One vector is turned by the same rotation once a tick. Each row is the vector after some number of ticks, and that number follows the row.
The counts run from 0 to 486.
[115  75 138 137 111 145  98 186 153 129  87 124 133 150 189 133 161 127
 147  96  98 103 125 116 104 163 134 113 106 136 114 157 152  91 130 178
 169 132 165 105 149 116 116 157 177  91 122  88 103 144 119 165 120  83
  98 117 102 145 107 121 111 100 149 113 130 157 163 120]
138
[ 96 148 108 139 100 118  78 106 141 140 130 111 120 177 168  99 147 111
 156 142 121 127  90 137 119 140 136 116 125 117 161 125  84 126 124  76
 160  63 156 129 112 121 177 155 171 104 136 155 107 139 145 123 175  82
  69 126 151 183 129 120 159 134 142  99 138 103 107 146]
38
[135 101 132 132 164 132 129  95 155 155 119 173 141 134 124 155 111 151
 131 160 116 132 135 113 121 134 103 136  70 122 127 138 186 169 121 104
 166 168 147 133 134 175  81 119 132 134 141 161 156 129 111 120 150 123
  96 147 120  64 111 157 131 134 149  84 132 205 155 165]
322
[109 182 140 172 124 123 112 125 117 149 173 100 117 146 118  85 122  81
 154 125 162 102 165 129 128 144 130 117 135 125 153 120 100  80 136 101
  87  74 125 129 100  92 187 117 146 109 113 117 101 100 141  94 160 109
 117 108 146 182 153 130 103 124 134 125 102  97 104 147]
366
[146  74 129 137 135 128 111 164 155 154  95 116 139 172 163 136 147 122
 121 100  86  80 142 128 139 155 115  99 124 124  96 163 150 120 149 188
 139 152 141 103 163 153 115 148 170 109 107 130 106 149 103 172 124 109
 129 164 102 164 101 173 119  87 132 104 151 154 156 115]
331
[122  89 133 109 111 145 109 156 134 111  59 140  99 147 148 152 161 161
 145 112  95 182  80 122 140 155 145 145 139 118 107 162 148 155 114 170
 150 163 116 112 141 133 117 159 168 123 126 110  98 161 148 150  98 111
 129 137  79 128  81 107 186  95 117 133 120 117 136 120]
25
[100 131 100 144 116 136 126  96 125 134 157 104 141 182 106 100  72 145
 121 169  99  90 131 146 144 133 118 126 115 102 207 157 143 135 108  82
 136 119 135  95 128 176 142 161 138 116 131 191 123 109 109 109 136 145
 114 121 181 163 125 132 129 126 120  89 139  91 108 156]
421
[131 169 106 139 155 105 135 133 111 110 158 119  84 139 105  73 123 182
 112  91 163 163 148 128 129 170 106 170 150 123 115 167  95 172 138 119
 147 147  62 111  99 154 118  79 114 158 113 144 184 146 166 101 172 131
 147 128 152 129  93 111 106 125 129 143 135  98 104 163]
100
[128 133  88 104 145 119 133 145 169 119 113 125 114 165 150  95 122 107
 139 154 115  70 138 164 106 186 149 117 141 122 161 137  89 104 111 139
 176  73 155 158 118 169 137 152 165 130 154 123 131 149 158 121 165 118
 141 165 153 161 118 118 158 145 116  76 182 103 143 102]
118
[137 145 138 158 133 113 156  86  97 124 162 147 143  83 136 131 132 106
 170 176 161 128 142 128 134  56 148 122 115 152 150  98 129 136 147 104
  67 120 147 175 145 119 142 133 107 103 127 162 165 108 132 102 125 171
 135 132 104  51 153 138 126 165 127 101 124 163 150 140]
69
[147 136 105 115 162  95 179 162 103 114 160 101 145 132 127  88 112 130
 154 155 119  66 197 138 143 134 166 118 131 128 164 171 152  96 111 142
 105 122  95 126 141 153 143 124 142  93 120 114 134 131 137 101 126 156
 186 152 131 140  90 137  94 123 116 113 170  88 172  86]
8
[121 115 156 173 115 132 139  95 120 129 119 144 161  90 133 143 114 146
 129 131 132 162 132 126 140  85 122 144  97 142 123 132 176 167 155 126
 117 181 151 121 141 120  87 119 114 118 128 165 153  97  94 153 104 157
  79  97 114  54 127 126  89 146 153 116 107 186 144 169]
76
[133 136 116 101 130 115 132 161 116 117 122  94  87 172 115  87 123 133
 147 125 109 102 147 139 157 166 151 128 169 105 149 173 113 110 106 142
 102 108  87 112 121 138 159 149 144 121 114 116  97 142 160 118 119 127
 186 152 144 206  98 124 147  90  99 139 148  51 118 102]
226
[132 120 125 161 104 134 142  80 114 136 150 117 174 129 155 113  96 106
 144 153 129  93 128 171 139  61 140  95 108 137 175 113 121 131 151 102
 110 124 180 146 152 137 128 150 136 103 130 196 162 109  95 144 119 181
 102 131 141  86 148 132  97 164 146  84 156 148 160 153]
395
[142 127 139 118 178 137 136 129 134 142 142 126 109 154  71 119  82  83
 130 152 105  71 194 136 150 173 100 105 149  93 133 129 164 129 124 168
  96 134 118 123 118 180 143 140 137 143 106 124  96 113 122 114 121 138
 164 167 132 173 141 164 163  84 110 115 137 111 115 116]
114
[148  98 102 117 133  99 109 123 152 149 133 110 152 182 173  88 147 135
 147 116 106 101 118 122 139 110 127 108 110 149 128 148 107 156 154 116
 142 126 132 122 159 163 133 145 171  98 122 185 172 147 146 141 177 127
 112 160 147 145 105 175 116 122 133  80 181 141 167 121]
12
[141  99 128 110 133 120 166 147 103 119 119 124 148 134 114 134 108 129
 165 179  90  89 164 115 158 115 164 106 146 107 167 162 199 115 104 147
  84 154 116 124 138 143 158 168 143  77 130 108 104 128 129 105  86 147
 169 140  96 143  92 144 137 101 107 107 144 107 156  88]
334
[127 173 160 134 155 115 104  83 128 136 161 131 111 146  97 120 148  92
 175 141 142 147 141  92 148 105 121 123 149 107 121 108 112 148 141  81
  72  93  87 145 107 106 196 119 139 105  97 146 123 119 167  73 169 107
 128 152 123 150 136 154 145  99 123 127 110 130  89 147]
41
[119 157 166 134 165 123 101 111 133 157 138 155 119 132  97 131 142 117
 145 126 141 161 158  80 127 171  83 143 121 120  94 124 160 159 133 105
 126 139  86 119 102 127 138 101 135 135 100 106 117 108 140  88 180  81
 112 139 110 138 120 165 147  69 140 132  77 178  92 163]
240
[105 151 136 172 114 108 123 113 110 148 168 101 152 144 155  99 139 126
 172 153 122 111 137  98 149  83 152 107 114 127 168 151 160 107 134  70
  85 115 122 115 140  78 171 141 149  54 107 145 120 103 118  97 153 123
 114  97 135 154 126 147  86 114 138 102 126 115 136 144]
148
[105 156 122 149  90 112  99 117 131 116 130 124 103 138 164  97 139 161
 145  97 164 194  60 145 122 133 139 149 135 139 132 132  50 151 151 108
 147  99 137 125 117  94 133 118 134 130 134 157 160 146 162 129 166 117
  90  97 143 121 140  86 125 162 143 126 125 112 107 168]
483
[150 146 120 103 159 109 145 107 119 129 158 128  83 156  94  88 124 143
 134 132 144 143 142 134 161 141 111 148 156 107 127 135  85 175 127 116
  94 123  67 141 117 156 155 119 131 143 112 176 156 145 174  86 162 148
 167 174 138 146 111 149 154 111  97 120 158  86 110 124]
425
[113 156  98 145 136 122 146 120 116 130 162  96 121 167 101  86  60 136
 121 152 122  81 149 144 144 142 114 128 127 101 201 169 149 121 102  99
 118 134 113  93 118 169 141 129 123 110 115 154 123 110 113 108 139 157
 143 109 171 185 116 117  99 124 126 108 135  70 119 149]
420
[ 90 128 126 135  98 144 111 141 114 115  98 143 105 122 124 152 125 156
 153 148 120 166  89 114 123 174 136 146 117 105 144 156 177 122  86 136
 164 139 145  92 118 111 138 143 145 124 142  95  74 127 120 117 101  93
 102  69 100 136 109  69 159 116 142 140  59 113 119 148]
355
[129 149 143 121 175 136 133  99 125 148 128 173 109 137  65 147 112 129
 128 161 139 152 170  97 147 175  91 157 125 105 106 138 183 170 114 121
 127 167  88 133 113 175 119 104 106 158 113 130 125  98 146  99 153 127
 144 141 109 114 118 161 170  92 131 127 104 165 102 150]
433
[127 123 125 106 164 142 114 162 162 136  91 154  88 147 127 144 136 117
 114 114 130 137 130 124 100 237 105 156 117 123  91 156 126 123 104 181
 201 130 136 115 116 162  99 109 159 162 136  62 112 165 151 137 142  95
 123 143 121 156 104 104 151 114 139 126 134 139 124 127]
437
[115 129 156 130 141 129 132 145 102 111 105 150  81 106 105 134 151 158
 156 132 134 188 116  84 155 151 132 163 137 102 111 155 172 149 105 152
  99 149  77 109 112 101 139 114 128 128  92  87  93 107 155  94 113 103
 151 107  71 135  85 110 165  84 122 180  76 108 107 129]
353
[106 140 148 152 149 151 158 121 117 119 101 165 121  68 107 161 114 115
 152 151 167 171 145 134  97 156 144 140 117 126 127 107 161 106 112 169
 139 132 160 149 119 118 101 110 104 158 145  73 120 117 125 118  90 138
 122  85  97  60 126  74 126 157 137 138  84 157 134 138]
381
[117 139 122 152 114 132 154 122 128 109 140 119 164 106 146 122 110  91
 174 183 150  88 143 155 107 116 181  97 125 129 180  98 116  71 113 123
 118  74 186 166 128 110 160 143 124 104 154 105 120 125 133 116 117 150
 117 106 135 110 153  81 106 190 132 100 132 121 154 114]
63
[126 140 122 167 113 125 113 132 140 122 153 108 155 132 186  96 147  81
 144 108 146 104 129 172 102 109 155 105 113 157 144 108  55  84 152 131
 144  68 177 160 132 110 136 135 157 100 137 131 147 123 131 154 159 140
  99 120 142 121 172 116  84 171 141  97 162 138 154 122]
65
[141 128 113 150 162 131 164 179 134 142 125 124 130 136 108 108  95 115
 101 116 120  64 200 131 114 186 103 131 109 122 122 163 161  88 132 188
 150 162 132 104 127 155  85  97 143 130 114  88 125 109  96 151 127 131
 154 125 122 141 101 133  71 112 144 132 134 142 162 115]
1
